In the data rows, 500 means zero.
Here is a table of points, one per row:
598,608,546,598,603,631,575,669,575,610,630,663,593,591,561,582,596,747
594,593,586,547,598,654,651,655,614,578,673,744,609,582,680,592,655,531
619,587,723,647,617,664,624,592,599,621,601,548,804,624,661,660,633,546
611,683,671,645,581,595,634,562,661,577,610,594,592,583,623,582,629,605
602,604,560,567,635,631,611,794,569,679,635,776,564,554,569,569,621,572
560,567,555,550,634,606,584,645,635,613,778,580,531,597,704,632,649,619
595,567,575,606,611,606,603,580,636,605,612,599,584,592,592,617,586,590
657,641,655,620,589,590,682,575,644,612,562,562,716,627,587,581,601,570
618,592,644,677,612,598,624,628,635,680,568,568,681,634,582,601,584,558
595,610,647,667,588,602,564,603,618,689,557,684,658,624,549,599,570,696
606,668,539,551,649,594,566,625,577,620,612,845,562,574,548,552,576,643
639,622,715,711,600,555,596,552,614,592,588,561,593,589,602,563,582,774
605,586,586,637,662,629,632,569,630,677,603,578,643,659,608,611,593,552
588,577,577,660,650,596,621,575,595,637,602,607,586,621,675,599,658,702
620,587,574,576,577,608,630,571,592,555,588,619,621,598,565,604,605,719
591,565,525,614,621,637,617,599,596,607,625,685,590,581,579,600,617,686
612,576,602,578,637,780,618,801,578,591,691,686,565,597,711,611,653,567
631,574,549,599,616,667,619,711,581,597,613,639,588,548,587,596,602,596
585,610,553,630,597,573,604,617,665,608,594,662,600,584,580,600,589,625
664,629,697,566,603,799,677,872,575,577,617,565,935,609,639,654,614,514
605,614,713,668,568,578,579,549,580,571,581,560,680,709,614,668,585,608
587,611,607,647,619,595,641,619,664,637,581,551,604,633,570,641,593,696
597,591,636,604,598,636,616,598,593,614,607,643,688,631,620,630,608,571
653,650,621,581,571,599,597,591,616,595,570,702,697,604,553,582,578,659
606,619,608,605,602,555,589,530,597,609,616,541,597,633,694,652,605,605
605,601,681,604,599,641,595,822,607,665,651,699,559,582,631,595,654,652
611,659,717,631,600,568,575,543,604,670,603,555,628,660,613,641,606,679
619,644,588,569,589,589,587,688,590,596,596,699,592,598,550,565,584,702
587,605,555,600,599,556,578,565,640,603,649,592,594,616,626,659,559,560
595,660,787,613,617,580,560,548,604,583,569,583,604,719,628,635,607,673
579,565,887,666,601,581,591,549,581,588,600,549,588,755,793,693,613,568
624,598,568,627,587,658,629,729,631,582,592,667,612,555,567,617,621,668
610,697,678,583,644,562,667,647,607,547,627,543,528,587,800,578,696,620
These points spread out most along one direction. How many in every 100 of the points above lie lower along it than each point below? Answers are rounded to whole numbers. More than half of the points above lie lower than the first one.
653,650,621,581,571,599,597,591,616,595,570,702,697,604,553,582,578,659 58
657,641,655,620,589,590,682,575,644,612,562,562,716,627,587,581,601,570 21
610,697,678,583,644,562,667,647,607,547,627,543,528,587,800,578,696,620 27
631,574,549,599,616,667,619,711,581,597,613,639,588,548,587,596,602,596 85
595,610,647,667,588,602,564,603,618,689,557,684,658,624,549,599,570,696 48
606,668,539,551,649,594,566,625,577,620,612,845,562,574,548,552,576,643 94
619,644,588,569,589,589,587,688,590,596,596,699,592,598,550,565,584,702 73
612,576,602,578,637,780,618,801,578,591,691,686,565,597,711,611,653,567 91
611,659,717,631,600,568,575,543,604,670,603,555,628,660,613,641,606,679 9
602,604,560,567,635,631,611,794,569,679,635,776,564,554,569,569,621,572 97
587,611,607,647,619,595,641,619,664,637,581,551,604,633,570,641,593,696 36
595,567,575,606,611,606,603,580,636,605,612,599,584,592,592,617,586,590 52
594,593,586,547,598,654,651,655,614,578,673,744,609,582,680,592,655,531 79
597,591,636,604,598,636,616,598,593,614,607,643,688,631,620,630,608,571 45
